Each run below is a few steps of one of 7 hidden systems, one row a step.
path 1, Mitog, 9 rows:
-17,47,22,30,-30,13,21,53,49,-5,-1,35,-14,-49,-11,16,-64,13,37,14
-53,-7,-3,4,-29,23,35,45,21,-30,-10,-5,-34,1,22,-7,70,68,5,-14
36,-10,-40,2,47,21,31,-13,14,-19,20,-4,-6,45,-66,15,21,29,12,-68
-45,9,6,33,11,23,9,-31,28,-11,43,1,75,32,23,40,-32,-32,12,-37
-37,-12,-29,3,23,8,6,10,-23,33,16,-45,75,-50,31,-29,-1,48,13,23
31,-24,41,14,1,31,-42,2,-37,-5,-5,17,20,26,-39,-32,-17,73,38,38
-25,-40,32,19,22,10,-40,-31,-26,32,-8,24,-17,67,33,-7,64,-23,-14,6
30,5,-17,3,69,-27,6,-13,-25,66,33,4,-21,-18,-2,-5,-13,-64,16,7
-27,36,61,14,-43,-24,-20,14,0,15,39,15,-35,-43,8,4,-55,-11,37,37
path 2, Kifen:
50,-3,0,-55,-17,-26,10,-27,-64,-39,12,-46,-30,19,9,-21,22,-43,-27,-1
26,13,-6,-42,-38,-51,-46,-56,-18,-23,-16,-25,5,22,-29,8,-14,-39,-62,-17
12,23,-17,-13,-32,-34,-37,-3,10,4,-73,14,40,-21,24,-6,-26,-48,-58,30
62,10,-14,-32,-11,-18,14,46,-25,-15,-62,20,5,-31,28,-34,-3,-29,-11,55
63,-13,8,-56,-27,-31,15,12,-42,-62,-4,4,-35,23,14,-8,40,-25,-8,16
18,-13,-21,-65,-25,-63,-14,-39,-8,-35,6,-17,-8,16,-4,35,30,-44,-52,-25
19,3,-26,-45,-33,-46,-27,-14,23,-9,-30,-3,46,-44,-3,33,-43,-36,-49,13
31,-16,-4,-41,-41,3,-3,39,-7,-26,-61,0,35,-48,38,-12,-18,-3,-24,60
66,-49,-7,-59,-10,12,17,17,-37,-41,-42,-12,-27,3,12,-13,41,-5,-25,22
path 3, mufe:
-25,-20,1,21,47,12,-23,-21,-20,87,7,-26,-57,-12,-26,-26,22,25,-2,-2
4,14,48,48,10,28,-33,-6,23,47,-12,47,-47,6,-40,10,-54,-17,17,8
-54,38,31,50,-1,16,19,23,3,40,0,12,-66,-3,47,-27,20,-31,13,11
7,61,-8,23,9,-18,24,23,5,18,21,1,-72,-19,-61,-23,-16,26,34,-23
-37,57,29,48,-31,7,7,6,36,-35,3,34,-26,54,-17,12,-2,6,15,-41
-55,52,-53,38,28,-9,46,19,29,20,6,-8,12,6,9,-14,33,10,3,-49
7,39,-12,34,20,4,23,29,24,-18,36,31,59,10,-42,3,-41,45,60,-19
-57,-4,15,33,7,11,8,4,-13,-19,43,11,47,55,37,-10,51,43,39,-12
-15,-23,-36,8,65,-21,-16,-20,-7,50,45,-6,30,9,-43,-3,27,52,25,-24
path 4, pog, 9 rows:
28,1,2,20,64,-11,22,13,0,42,43,44,-48,-1,-11,9,-2,-48,50,-1
-41,14,54,6,-16,-22,-3,-4,-10,16,81,-4,-64,-18,7,12,-11,-12,42,5
-63,8,13,11,-23,-18,-30,-1,21,36,11,-16,-67,-29,-39,1,20,68,-3,-11
-27,6,2,40,1,44,4,27,71,8,-36,40,-29,4,-39,24,-4,43,6,-31
-35,-2,-15,36,34,61,76,44,37,-7,14,13,6,3,39,13,22,3,38,-26
-3,1,-13,-2,30,19,52,-3,-22,-17,85,-51,12,2,-18,-2,-4,40,52,-36
-47,-2,26,22,-12,18,-35,-52,-18,-6,50,-37,37,43,-28,-1,-11,53,11,-30
-46,-4,-17,49,37,20,-40,-21,7,63,-30,3,55,18,-10,-23,8,39,-13,-4
30,7,2,54,60,39,3,26,-8,44,-18,47,31,12,-5,-33,-25,0,46,28
path 5, Bigon, 9 rows:
-16,-7,-38,-30,5,-67,-34,-16,21,36,15,-8,-33,-38,-61,19,19,42,-17,-18
-9,-15,19,-1,-41,8,-25,26,66,-15,-50,60,18,-25,2,50,-34,-3,-15,19
-21,-36,-21,-7,22,32,54,58,13,15,-17,-4,-11,-55,65,0,40,2,12,26
50,-29,3,-38,-1,18,45,7,2,-50,49,-23,-45,-7,-46,29,-8,31,30,-31
-52,-16,26,-5,-41,38,1,-49,14,-34,14,-46,-6,29,30,41,-1,-28,-39,-43
-4,1,-45,2,35,28,3,-28,-2,56,-25,-62,30,-45,-14,-12,-40,-12,-39,-13
61,8,30,11,-14,54,1,13,-22,-27,-41,10,33,9,-7,-25,-67,-6,11,36
1,-1,16,9,10,22,19,-3,-63,-1,-10,-22,-30,49,54,-53,63,-24,-7,9
44,34,-21,-9,30,-50,-13,-45,-27,14,29,-7,-39,38,-67,-9,-6,-34,-8,-42
path 6, mufe:
28,-28,-25,-27,5,36,44,-15,41,-55,24,-23,13,9,-28,61,-19,-2,-2,-59
-35,-18,-5,-2,-5,57,29,-30,2,-27,23,-56,66,4,44,24,-28,-23,-16,-29
6,-14,-18,-5,20,49,4,-17,-43,13,-5,-72,65,-21,-3,-36,-33,39,-6,10
43,-33,32,12,13,58,-34,-23,-49,-1,-34,-6,32,54,-9,-34,-12,17,-4,24
29,-20,5,8,48,8,-18,-35,-52,45,-21,-3,-15,41,23,-32,29,-64,-25,12
45,33,16,-3,13,-44,-36,-21,-38,43,4,9,-25,-12,-17,-20,-45,-67,-2,32
-14,49,44,2,-60,-52,-41,8,-26,2,-24,22,-39,-5,21,-33,-6,-22,-14,44
5,38,-26,-16,-28,-59,-5,36,9,2,-52,24,-61,-16,-21,-26,43,16,-28,6
28,25,-21,-13,-21,-31,23,41,57,-46,-30,61,-25,4,-18,37,3,-25,-5,-20
path 7, Kifen, 9 rows:
-6,30,-39,-40,-14,-76,9,-4,8,12,-4,-20,-34,-45,6,10,12,-54,-45,-9
38,41,-7,-33,-60,-38,-2,27,18,-48,-24,10,8,-39,-33,8,-52,9,-9,15
-9,-7,-14,-31,-50,0,21,38,7,-59,-60,-3,17,-2,51,-8,48,17,-35,14
70,-29,-66,-52,29,-4,41,6,1,-34,-20,-12,13,2,-20,17,27,-14,-24,-27
35,-21,9,-36,-23,9,10,-26,-7,-67,25,-10,63,20,22,42,-35,-49,-6,-6
-10,-30,-22,-45,-9,-10,-19,-29,-42,10,-7,-65,55,-34,39,-15,3,-8,-43,25
67,-32,9,-26,-3,12,-51,-19,-30,4,-50,-5,17,-3,-42,-16,-35,14,-27,34
20,-38,39,-7,-13,25,-24,-11,-21,-2,-54,25,-16,32,55,-1,19,-65,-39,35
45,-4,-14,-32,27,-33,4,-17,-34,38,-3,-18,-60,-26,6,-6,4,-79,-29,11
path 8, nelut (9 x 20):
43,-42,1,4,36,49,8,18,-35,-13,-4,8,69,19,5,-27,0,48,40,31
19,-62,26,0,42,16,-22,-27,-52,12,32,9,17,59,23,-5,44,-11,20,15
5,-35,6,-10,42,-30,-50,-54,-38,73,32,-13,-13,-2,-11,1,1,-34,-11,12
-19,6,50,13,-19,-20,-66,-14,-11,63,-5,11,-21,-42,-1,-8,-51,-16,-3,55
-25,12,36,14,-33,-4,-20,38,1,35,-48,24,-83,-35,17,-32,17,12,-8,46
23,15,9,6,-7,2,24,33,37,-3,-21,40,-110,-1,-33,15,16,-17,1,-19
-33,39,-6,12,-18,-13,41,4,55,-25,28,10,-48,5,4,49,-2,-53,-1,-58
-50,49,-42,-2,-22,-10,50,12,35,-19,25,-51,16,-43,-2,12,-16,19,-3,-46
-13,18,-12,9,-28,44,28,22,19,-54,-6,-23,57,1,-24,-5,-29,76,16,-21
path 9, gebev:
-64,26,11,30,8,-26,-9,-10,-30,16,67,-12,55,16,35,-21,10,18,38,5
-36,-9,-3,6,12,-32,-51,-2,-19,57,17,-12,7,-29,-38,-28,10,90,17,21
-21,-35,33,45,20,25,-49,3,23,33,-14,68,12,35,-15,11,12,46,27,17
-34,-30,1,22,56,-9,4,17,12,65,15,43,-28,-7,42,10,51,-28,22,17
-6,-6,26,-6,15,-26,11,18,8,20,77,21,-61,-37,-27,27,-15,15,63,7
-82,3,52,20,-51,4,-16,-2,29,-5,37,3,-46,-2,11,28,11,31,12,-12
-56,-10,-19,23,9,35,11,15,53,44,-30,-16,-50,-43,-13,12,14,39,-20,-23
-4,-3,6,42,29,82,58,39,42,-4,4,23,1,-2,-1,15,-24,14,45,-18
-47,12,2,22,20,35,64,15,-24,-7,52,-40,-9,11,51,-22,40,5,37,-22
path 10, nelut:
-35,21,21,13,-52,4,-12,51,-10,-12,-46,4,21,-29,36,-46,8,61,4,54
58,-26,-16,-12,18,16,21,39,-1,-26,-40,34,-49,33,-35,-17,56,40,9,-3
15,-19,-3,-5,28,-10,13,-27,29,-16,37,43,-2,52,0,62,12,-72,6,-41
-51,13,-30,-22,4,-45,8,-19,-1,28,54,-45,39,-52,33,19,-12,-29,-8,-7
-6,-2,20,-17,-44,10,-24,16,-12,-10,-2,-33,22,-56,-28,-19,-51,80,12,38
-1,-43,29,11,-21,54,-16,19,3,-26,-69,30,-12,47,17,-12,46,41,-16,15
44,-30,-36,0,70,19,36,-3,9,25,-20,21,-23,24,7,17,33,-67,-15,-27
6,23,16,-5,8,-20,17,-24,-11,4,74,-17,10,-22,19,28,-60,-75,26,-4
-56,19,25,-17,-56,-21,-25,-16,-39,-1,23,-69,-10,-31,14,-31,-2,45,-12,16
path 11, Bigon (9 x 20):
-17,37,19,10,-16,-16,10,34,15,18,31,14,13,-76,18,7,-72,-15,41,39
-35,8,32,-2,-52,10,4,44,-16,-21,-6,-20,-39,-29,6,-37,23,86,19,27
-4,-24,-17,8,12,29,6,-4,33,-3,-34,3,-60,39,-50,12,52,38,-24,-53
-7,5,-13,31,35,37,34,-12,59,7,4,25,18,16,10,53,-35,-73,-3,-45
-25,32,3,16,9,22,40,17,-18,3,50,-40,52,-48,42,-16,-53,-10,42,15
-3,2,22,-4,-30,21,-16,-6,-50,-25,13,-49,7,13,-36,-46,0,92,19,6
-3,-31,5,24,16,31,-40,-40,0,13,-45,10,-9,76,-25,-5,41,13,-39,-29
18,2,-16,33,70,7,-1,-15,12,58,-4,40,21,10,10,14,-24,-84,2,-3
7,40,39,11,-4,-26,5,23,-38,4,55,12,17,-27,24,-22,-47,-17,61,47
path 12, gebev (9 x 20):
89,9,-4,-22,14,0,9,11,-48,-5,-43,7,-1,-1,6,-38,-22,-56,-10,38
54,31,26,-25,-31,-40,-12,-17,-51,-47,0,11,-22,50,0,-18,-1,-54,-10,10
16,44,-18,-27,-36,-72,-35,-34,-10,-7,-29,-10,-21,9,-24,-6,-4,-45,-60,-14
36,40,-23,-10,-32,-35,-21,11,35,-18,-64,36,31,-19,-22,12,-51,-28,-37,12
28,14,-23,-24,-27,-24,20,50,12,-49,-60,41,33,-4,47,-4,23,-23,-18,28
58,-15,-42,-65,-8,-49,31,20,-9,-60,-4,3,-7,7,-6,10,50,-2,-12,-12
25,-21,-18,-54,-26,-32,-4,-36,14,-64,24,-8,35,29,-17,55,-1,-22,-28,-40
-8,-29,-29,-49,-23,-17,-14,-23,11,-12,-18,-34,64,-35,27,35,-19,-31,-55,2
51,-52,-4,-53,-19,24,-7,13,-11,-24,-43,-15,45,-41,13,7,-28,6,-20,47
path 13, pog, 9 rows:
-18,35,-14,10,-27,27,42,1,54,-29,-35,-10,-30,3,15,34,-18,-62,-43,-50
-13,54,-43,-8,-21,13,71,30,10,-31,-8,-53,23,-44,28,-18,-22,-9,-10,-19
19,35,-6,-15,-45,16,24,7,-29,-79,-4,-45,43,18,-18,-30,-19,50,2,-15
-4,4,-26,-1,-14,-3,-12,-25,-19,-44,-29,-17,70,67,9,-18,42,20,-37,-27
33,16,-54,0,42,-29,-10,-15,-8,7,-23,14,97,23,0,-8,-8,-30,-18,-3
33,8,16,-6,2,-28,-18,11,-41,-4,10,29,76,-2,37,-19,-34,-31,25,57
24,-28,19,-40,-12,-58,-46,1,-64,10,0,12,-6,-3,17,-32,39,9,-2,63
39,-32,12,-35,-4,-54,-61,-21,2,16,-22,49,-48,13,-39,25,17,-26,-26,16
-8,-13,10,-13,-13,-27,-10,12,46,21,-23,49,-40,-34,36,49,-1,-75,-24,19
path 14, Mitog (9 x 20):
-11,12,15,57,35,79,26,8,8,45,-20,-2,14,-15,33,-14,-49,-45,15,13
-22,33,32,32,-3,44,38,27,-48,5,18,-38,-27,-8,38,-61,5,15,35,24
-8,42,16,24,-1,-2,-11,-28,-45,8,19,-33,-55,47,-51,-50,18,37,7,-31
-36,59,-9,58,22,-21,-29,-34,18,45,-12,19,-2,46,-31,-13,-7,-24,-19,-40
-32,66,-33,50,26,-26,17,43,21,39,-16,39,39,-24,20,-29,-7,-8,23,13
-6,37,5,15,-9,-31,20,64,-11,-25,22,40,8,-1,-2,-34,24,65,65,26
-20,-12,-2,-8,0,-48,-19,-3,-1,-21,44,31,-15,53,-31,13,74,58,21,-28
-10,-27,-34,-2,49,-42,-22,-26,39,32,37,36,33,12,-30,54,15,-7,6,-34
-26,-32,4,3,19,-2,-3,28,36,27,30,37,60,-52,27,44,-31,2,41,32

Which system made each run below?
path 15 (2 x 20):
16,-59,16,-32,-15,9,-8,37,30,16,-40,34,-67,-46,7,28,19,7,-11,37
23,-51,9,-35,-7,33,38,12,34,-21,0,2,-78,-22,6,55,12,-36,-12,-19
 : pog
path 16:
13,75,-16,22,26,-42,30,24,-6,32,28,15,-21,-33,-9,-21,-35,-43,37,4
-35,56,39,7,-56,-43,-5,17,-13,-36,52,2,-26,8,-15,-14,1,46,40,-1
 : nelut
path 17 (2 x 20):
-65,-8,37,48,-31,71,-20,4,18,12,-47,-2,13,12,31,-15,-1,38,-12,13
27,-7,-46,23,67,45,41,24,-6,33,-36,-7,-10,11,-16,-37,37,22,4,-17
 : pog
path 18, 2 rows:
19,-69,-9,5,62,25,-22,0,19,58,-18,36,-23,4,-35,17,26,26,4,3
-5,-38,49,20,28,32,0,-5,17,36,31,39,-33,-5,30,41,-21,-63,30,17
 : mufe
path 19:
7,32,5,-14,-11,-35,23,-14,-50,-26,20,-19,-47,43,37,-28,52,-58,-14,-14
22,59,-37,-23,-13,-77,-22,-30,-3,-3,5,-18,-2,-8,-64,-3,-32,-16,-30,-28
 : mufe
path 20:
-7,-36,16,-26,-1,-24,5,3,39,4,41,33,-85,-17,-11,65,23,-27,10,-19
-47,-10,21,-12,-36,9,20,3,59,-10,33,-5,-44,-45,13,67,-26,-25,-1,-24
 : gebev
path 21 (2 x 20):
-32,-17,-8,12,-5,-33,-42,14,4,-3,-11,45,64,27,1,-9,50,74,12,16
26,-45,-22,-1,52,-19,-17,19,17,19,2,70,48,15,-14,23,28,23,32,15
 : pog
path 22, 2 rows:
-34,-21,26,-4,-36,50,-6,-57,5,-18,5,-65,-29,18,1,29,-15,-16,-44,-42
-7,16,-30,17,15,56,13,-19,8,35,-55,-57,15,-28,-4,-18,-45,-18,-48,-18
 : mufe
path 23, 2 rows:
-25,2,-24,-10,-14,-37,-43,-2,32,21,0,6,66,-49,-35,20,-42,53,-4,13
-10,-54,17,3,-14,37,-19,44,15,-5,-50,40,43,-17,34,2,18,54,8,54
 : Bigon
path 24, 2 rows:
24,-1,12,-3,-36,18,-18,-2,-18,-58,-37,5,-2,65,-40,-26,31,62,-15,-15
-8,-16,-37,18,48,5,4,-27,17,22,-29,19,16,59,24,15,56,-55,-38,-39
 : Bigon
path 25, 2 rows:
19,-7,-11,-23,23,-8,63,39,6,-23,71,0,-21,-37,-8,24,-4,18,65,-7
-64,-10,34,-10,-50,8,3,-19,-1,-49,62,-36,-1,22,9,22,21,47,14,-32
 : gebev
path 26, 2 rows:
-30,-3,-41,-19,1,-58,-37,-21,9,47,-18,-22,-35,-19,-36,-5,45,33,-45,-19
30,16,9,15,-15,6,-14,27,63,-12,-42,74,7,-8,-36,38,-57,-13,4,6
 : Kifen
path 27, 2 rows:
-26,10,2,23,-21,37,3,42,12,11,-49,-3,66,-52,45,-21,-42,15,2,50
34,-20,15,-8,-7,34,15,38,-51,-29,-34,-1,-15,24,8,-55,48,58,15,35
 : Mitog
path 28:
-55,-66,60,3,-22,46,-16,2,2,8,23,-5,-39,-6,28,19,30,45,15,19
-21,-47,-5,7,37,37,-4,-21,27,59,2,-18,-70,-19,-37,26,13,13,-14,-32
 : Kifen
path 29, 2 rows:
-45,-56,-2,-5,20,10,-26,-27,-11,51,-3,-29,-49,11,-1,-2,75,36,-29,-16
19,-26,13,27,50,45,-7,-22,32,47,19,20,-16,-6,-47,38,-56,-19,22,-18
 : gebev
path 30:
-52,-10,-47,10,25,6,3,9,-4,50,-24,-44,13,-30,4,-34,45,66,-20,-9
54,-26,13,21,29,46,-11,15,25,3,-19,56,17,16,-53,17,-41,26,32,9
 : mufe
path 31:
-31,2,19,12,-14,-59,-75,-24,-16,15,-3,44,25,47,-4,-11,39,24,-5,20
5,-9,-36,-4,32,-63,-39,23,13,61,-33,52,2,-31,-19,-9,28,19,-5,31
 : nelut
path 32 (2 x 20):
38,49,7,8,4,-45,-3,-12,-53,-32,31,16,6,71,-24,-42,15,-8,28,-9
-20,41,-21,4,1,-83,-42,-36,-16,6,11,16,28,50,-11,-13,32,-16,-19,-20
 : mufe
path 33:
-57,51,10,6,-70,-40,-19,28,39,-4,-31,16,-27,-38,5,3,-9,20,-21,10
6,20,-32,-7,-25,-1,40,67,48,-29,-54,26,-30,-27,-15,-3,24,42,-4,-8
 : nelut
